rotation steps, each row followed by its count of steps
The counts run from 0 to 558.
[ 19 -34  16   4  20  10 -16 -16  10   5   2   3   7 -24  14  28   1 -19
  27 -10  -3 -11   8   1 -20  12 -11 -21 -14 -11  -7   5 -10  10  -6 -13
   1  30 -36   9 -11 -14  -8 -17  11  28  -5 -28  -4 -32  17  -1 -36   6
   1  28   6  -4  -1  14  -5  -1 -13   9  16  -1]	396
[  5   9  26  12 -10  26   4 -16  -7  -4 -25  25   9   0  -1   2 -19  -2
  17   9  -8  -5  25  22 -25   0  14 -22 -13 -20  15 -13 -13  12  -7  13
 -26   5 -28  50  -9  -1  22   3   8   1 -14  -4 -19   3  13  -1 -17  29
   0  26  16 -13   0   3  -7 -11  -5   2   7  -7]	365
[  9  16  -6 -15   1 -14  10  20  -6  27   8   1  -1 -52  -5  -9 -10  13
  10   7 -12   6  12 -49  23  -8 -23   3  -9  19  -7 -10 -10 -39  -9  22
  11  13  26 -15   4 -19  30  10   2  -9   6   7   2   8  -8   4 -13   2
  22 -11 -13   0   5  -8  -4  -8  23  -7 -11 -20]	139
[  9 -10   9  -3 -11   1   5  26 -22  17  19   7  -4   9 -12  16 -15 -13
  30   3  -9 -30  14   5   2   0  19  10   5  25  -5  -1 -23 -13  25  24
   0  -8  39  31   9  -4  38 -11   1 -10   8 -15  28  26  21   5 -16  18
 -10   7   5  20   7   2   5  10  22  -4 -13  -9]	526
[ 10 -16   1  -4  -9  -3  10  18 -28   3  25  36  -3  18   6   3  22 -30
  11  -6 -21 -24 -11   2  20  12  -4  -7  -8 -14  12  -6 -28   2  -2  11
  10   6  22  11  -2  -1  30  18  16  -8  18   4  -2  35  16  -8 -16  -3
  19  13   0   8  34  31  14  -1 -15 -24  15   9]	4
[ 10  11  16   5 -17   2  11  10 -22  -7 -10  23 -10  -8 -20 -19   2  -5
   6  -7 -13  -7  17  -7  24   1  -4  -1 -15  -6   0 -22 -23 -13  -3  43
 -15  19  -3  35   1   0  37  24   5 -14   0   0 -17  31   5 -24 -18  13
  24   2 -12   2  22  16  -3 -12  19 -27   7 -12]	1
[ -1 -14 -19 -21   0   8   7  10 -22  38  11  -9   4  33   6 -14  -9 -11
  33   6  -7  -4   4  11 -14 -28   9 -12  10  -4  23  -3  -8   0  -9   0
 -14 -43  25  39  -3  20   9 -14  -3   6  -2  11   4  14   3  -5 -10  27
  -9  -1   3  12 -17 -12   4  14   7   5 -21   4]	544
[ -1  11  27  13  16  30 -15  -6 -17   8  -5 -19  17 -23 -19  14 -13   1
  18   3  -9 -17  14   0   5 -34   4  25   6  13 -10  -2 -13 -11  -5   2
 -24  -1  -4  56   0 -20  20 -28  15  -1  11 -13  -2   2   9  -3  -8  17
   9   5 -18  -1 -20   4  -5  13  -4   8 -18 -27]	557
[ 13  -3 -23  -4   2 -33  -2  -3  19  10  19  -8  32 -13   9  11 -26 -13
  21  -7  -6   6  27   6 -33  15  -9 -20   7  17   8 -18   9  13  -5  19
  -1   5 -32  27 -14  -1   3   7 -14   7  -2 -41  -7 -25  15  -1 -31  17
  -7  -1  11   7   2 -11   3   0  11  -9  -3  15]	535
[  1 -22 -20 -17  13  17  -7   6  10  12  17  -5   3  -7  -2  22   9  -5
  10   6   4 -21  19  -2  15   2  21   9 -21  10   0  -7 -14  23  19   2
  21 -14  24  13  27 -38  16 -41  19  17   3  14  19  32  26  -4   1  -8
  -7  19  -4 -17  14   4 -10  14  -3  10   2  -5]	72
[ 18  -9  -2  -4  -1 -11   0  20 -18   8  15  14 -25 -16 -17 -17   2 -14
  10   4 -22   6   3 -25  28  11  -5   9  15   7 -21 -22 -23 -33   5  35
  -6  15  17 -14 -12  -1  31   4   1   6  13   4  19  14 -12 -11 -35  28
  13  -9 -11  33  13  18  -6 -10  14  -8  16  -7]	143
[ 15  -9   8  12  13  13 -38  -2  -6  16 -13 -16  12 -10   9   4  21 -10
  20 -11 -23   2 -37   3  13  -3  -3 -20  20 -13  -2 -19   6 -25  -7  -3
  -8  16 -18   8 -30 -12  -7   6   3  38  15 -23 -10 -23 -19 -29 -12   1
  19   8 -12  14 -14  18 -19  -1 -19   4  34   2]	429
[ 10  -6 -37 -19   5  15 -15  -1  -9  24 -11 -23 -10  -7  -1 -27  18 -11
  -6 -13  -1  -8 -10  -2  25  -1   2   9   1  -6 -10 -29  -5   4   2   8
   2   0 -22   7  14 -33  -7  -2  -1  22   5  11 -11  11  -1 -55 -24   9
  11   5 -10   4   8  24  -3   9  -3 -11  32   8]	424
[  4 -12   2 -11   9  -2   3  -6  -2  12 -15  10 -32 -17  -6 -44  -5  15
  -5  31  -5  30  24 -14  22  -8  -8  -3  -8 -17  33 -34  -8 -15 -18  14
 -22   3   6  -3   6  29   0   4   2   8  -9  18   0  22 -16 -28   0  23
  -9  16  -8  -7   5 -14  -7  -9  26  -2   9  -2]	124
[  8  -2 -12  10   7  -8  10  -7 -14  10   5   2  -8  -8  -9 -17  -8  -9
 -13  18 -43  18 -25 -17  22   7   1  26  45 -22   8   2   0 -13 -13  -5
 -23 -35  20  -9 -16  16   7  10  -4   4  33   6  -7   6 -11  14   3  15
  -8 -25  10  19  17  11   3  -1 -12  -4   5   6]	303
[ 29 -38  -3  -1   3  -3 -18  -7  13  13  -3  -4   2 -13  21  31  -1  12
  34   3 -15  -5  -6  -1 -13  24 -22 -30  -4  -5  20  -3  -3  14 -10 -12
   8  17  -5   4 -17 -12 -24   8   3  22  -4 -34 -14  -8  17  -1 -21 -11
  -9  13  32  -4   8  -3  -8  19 -15  -6  27  17]	81
[ 10  -6  -9 -10  25 -12  10 -15  24  15   1 -18  20 -17   5  12 -15  -7
 -15  -8 -15 -29   6 -17   1   6 -17  15  -7 -22  29  25  -2   9 -21  -1
   7  -5 -21  19  16  16 -19  14  16  -8   9 -28 -20 -25  26   3   2 -11
 -23  -1  10   0  15  -5  23  25   3  -8  -2  12]	377
[  1   1 -23  17  -7 -29  13  13  32   9  14  19  34 -25  22  12 -24  -5
  10  13 -17  24   8  -7  -3  23 -11 -34   3  10  23 -18  25  11  -6   7
   9   2   4  -7 -11   3  32  20 -14   2   3 -14  -2  -6  12  22   0 -12
   5  -2   0 -17  16 -21 -18 -22  -2  -6 -19   6]	326
[  6  12  -7  16 -13   1  -3  12  -2  -1   1  28  -1  18 -27  -6  11 -11
  -6   6 -15  -4  -7  30  21   8  16  15  18  -6   8 -26  -9 -13  27  46
 -11  -3   6  18   0  17  35  12  11   5  23 -11   7  34  -7  -9   0  28
   2  11   4  12  27  18 -10  -1  -4 -19  17  -6]	493
[  7 -19   4   8  -3  -7   5   4 -13  26   7  30  -3  16   0  -2 -10 -24
  -4  11 -12  -4 -10  18   5   7  -5   6  17 -21  16  15  -2   5  -9  -6
  -9 -30  15  -7  19  35  -6  20  -3 -20  47   7   2  26   2  26  13  -1
 -14   7  17   3  27  11  17   4 -15 -15  15  13]	163
[  6  25   6  17   7  -5  15 -12  15  -9 -19  10  13 -23   9   2 -23 -18
   6  -1  -9  13  28 -19 -13   4  12 -29  -5 -18   7  -7   2   1 -14  16
  -9  18 -48  26 -12  11  37   8   3  23 -15  -2  -9 -34  15   4 -22  21
   5  11   0   2   0  -4 -15 -31  13  17 -14 -13]	188
[ -4  -8 -15   3  19   0  16  11  -6  14  11   1   1  30 -11 -10  -8 -32
   6  14 -17   0 -10  -8   1  -2   8  11  36 -17  19  13  10  -8  -2   5
  -2 -39  16  12   4  42  32  -3   4  18   6   5  18  -9  16  15   2  22
 -20 -10  -3  28  14 -17   1 -19  -3   0 -32 -14]	512
[  8  -4  19   7  14  23 -12 -12   0   8 -16  -5   5  -4  -5  20  -5  -1
  34  -6  -8   3   4  12 -29 -22  -2 -22  -6 -19  -6   9 -17  -5  -8  -3
 -25  12 -37  34 -17  -2   0 -15  18  30  -9 -13  -8 -20   0  12 -31  44
  -5  16   7   0 -17   0 -20  -1 -12  22   1  -8]	224
[ -3  35   8  15   9   7   3   7  11  24 -24  -7  12 -45 -15 -13 -20   5
  -5  13   0   2   6 -27  27 -13   1  -3  -4  14   0 -18  17 -30  -2  20
  -7  15  -2  -7  13  -7  31  25  -3  -3  14  -1  -2 -12  -6  12  16  -4
  19  -1 -23 -13   1 -14 -15 -24  14  -2 -10 -39]	311
[  0  -3  33  12  10  27 -32  -6   7   5 -16 -15  14 -20 -23  17   4  17
  11  10   0 -13  13  24  10 -29  -2  14 -19   9   9  -8  -9  -7  11   4
 -24   9  -7  49   9  -9  -7 -19  24   4  12 -29   4  12   3  -9  12   7
 -11  29  -9 -23 -10   1  -6  15  -2   8   6 -19]	242
[ 15 -20  -7 -18  14 -14   7 -15  -9  14  14  17 -25 -22   5 -27 -10  14
 -15  24 -30  15  13 -22  25  12 -16  22  10 -20  32 -17 -14   0 -24   0
 -16 -16  24 -16  -4  17  -9   1   8  -1  11  11  -6  28  -5  -9   1   2
 -14  -6  17   1  21   4   8  11  23  -6  16  21]	126
[ 18  -9  18  -7 -11   9  25  -5 -29  23 -13  47 -31 -10   8 -23 -26  -3
   3  22  -7   3  11   1 -11   6   3 -15  -8 -21   8  -5 -24   6 -13   0
 -26   3   3  -9  13  16   1  18   3 -16  18  20  -6  30  -6  17 -11  14
  -2  20  25 -13  21  23  12 -10   1 -10  19   8]	159
[ 25 -33 -23 -19  19   7   7  -8 -10  26   5 -20 -35 -25   2 -14 -17   5
   5  10 -16  11   2 -43  17  16  -4  31  24 -14   3  -7  -2   5 -21 -17
 -10 -24  13 -19   3  -9 -15 -15  -2  11   6  18  -1   1   8 -11 -24  -8
 -11 -22  10  14   5   5   1   2  16   2   5  15]	267
[ -2 -22  -4   5   3  10  18   9 -11  14  -1  25  -9  34 -16  -7   5 -30
   7   8  -4  -2 -20  10  -4  -7  -9   0   9 -38  19  23   3  -4  -1   0
  -6 -14   3  -2  21  40   2  19  18   3  25  12  -4  21  11  19   0  20
 -23   4   6   9  40   5   3 -18 -22 -18   4  -5]	337
[ -7   6 -21  -3  15   6   2  15   6  20   8  13  29  23  10  -1  16 -56
   4  -8  -2 -21 -13  16  14   6  11 -14  -1 -21  12   6   5  -8  11   5
  25  -7 -16   1  15  15  29   6  13  21  22  10   4 -20  10   6   1   4
   6  24 -14   9  29  22  -3 -16 -24  -2   1 -10]	182
[  7   6  15   0  17  10   3 -22   7  -1 -11  12  18  -5  15  20   9   0
  11  -5 -15  -7   7  10 -17 -26 -12 -25 -23 -41  18  20 -28   7 -20  -5
 -13   1 -28  35 -10   0  -3  -7  28  16  -5  -2 -29  -2   9  17 -20  28
  -7  29  17 -19   3   7  -6  11 -16  14   7   4]	50
[  3   2 -50 -37   0  -6   3   8  -1  34  16 -18   6 -15   7 -12   4   2
  -1  -6  -1  -9  12 -16  24 -10  -4  17  -6  13  -4 -16 -10   0  -6   6
   8 -20  19   0  10 -42   3 -15   3   1  13  14 -10  27  -1 -26 -14   3
  11 -10  -8  -4  -2  18   5  31   8  -2   8  15]	422
[ 24  -3  22  15  13   1 -25 -13  10  16 -11 -26  14 -40   2  20 -20   9
  10   4 -21 -21  11  -1  -2  -2   8  17  18  12   5   4  -6  -8  -3   5
 -22   3  -3  29 -12   5 -12  -1  -1   8  22 -52   0 -12   5  -2   1  -2
 -21   2   7  10 -21 -14   8  36  11  10  10  -2]	239
[-12  -5 -31 -15  13  16 -16   6   8  13  -5 -27   6  -1 -14 -17  12   3
  -2   4  12  -6  22   6  26 -14   5  10 -14  14   8 -41  -4   6  16  20
  -7 -11   6  38  14 -24  13 -23  15  16  -7   5  10  38   3 -51  -1  12
   4  10 -27 -10   2  -6 -18  12  10  -4  11  -4]	247
[ 24 -24 -41 -18  16  -3   3  -6   3  37  -2 -29 -16 -12   3  -9 -19  12
   2   2  -6   3  -7 -29   6  12  -8  25  25  -6   4   5   8   5 -15 -12
  -9 -30   2 -13   3 -12 -31  -6  -4   4  15  -1 -15   3   8 -17 -15   6
 -21 -23  17  15   8  -2  16  27   2  -1  15  13]	94
[  4  19  -9  11  11  -4  -9 -10  26   0 -13   3  31 -12  10   0 -32 -20
   1   1  -3   5  30  17 -23  11  10 -20   1   1   8 -20   9  12  -1  22
 -10  10 -56  26  -3   8  24  12  -3  17  -7 -22   1 -36  10  -4 -20  28
  -2  18   1   4   1  -4 -11 -15   8  10   4   0]	361
[  2  16  -4  -1   9   0   7  19   2  20  -4  -7   5 -39 -23 -17  -4  12
   9   7  -4  17   7 -38  25 -19 -26  -4  -9  14  -4 -16   3 -35  -7  21
  -1  25   9   0   9 -20  23  18   4  -2  -4  -1  -3  -1  -6   0  -2   6
  24  -9 -32 -10   4 -15 -15 -19  16 -11 -13 -37]	138
[ 19 -17 -15 -17  11   3   1 -17  -6  16  -4  -2 -29 -32  15 -26 -20   5
 -11  18 -25  21  16 -32  27  16  18  14  13 -14  12 -25  -6  20 -18 -16
 -15 -27  18 -16   1  -8   3 -21  -9  10   2  23   1  18   1 -13  -2  -9
  -4  -8   5   1   4   5  -6   3  23  18   7  12]	440
[  7  -4  11  12  21  -1 -32   2  -1  19  18  -3  29 -33  35  23   6  -7
  26   6 -33   0 -23  -4   7 -11  -9 -19  14   1   1 -12  -6  -3 -19 -28
  -1  -2  15  -6 -38 -15   1  -9  -3  23  16 -19   2 -21 -12  13  -8  -7
  16   1   0  -3 -22   8  -8  17 -23  24   9   6]	431
[ -5   0 -18  24   1 -11  -9  25  14  24  -6  -4  15  -9   2  -2   3  -4
  35   7  -7  35 -19  -4   5 -14 -23 -38   8   7  -1 -15  28 -26  -5   7
   3   9   0 -11 -15  -7  18  16 -10  25   8  -1  -5 -11 -12  10  -1   7
  17  -5 -16  -7   2 -21 -34 -22 -21  -1  -4 -20]	466
[  4 -10  -8  -7  34  16  -2 -18  11  25 -16 -17   9 -16  -4  -8 -10 -23
  -5 -13   3 -22   0  -7  -8 -11 -14  15   1 -26   8  20   0   3 -19 -14
 -12   1 -55  18  23  15 -33  11  18   5  20 -20 -21 -38  15  -6 -14   7
 -17   7   0   8   9  19  16   9  -6  -3  15   6]	551
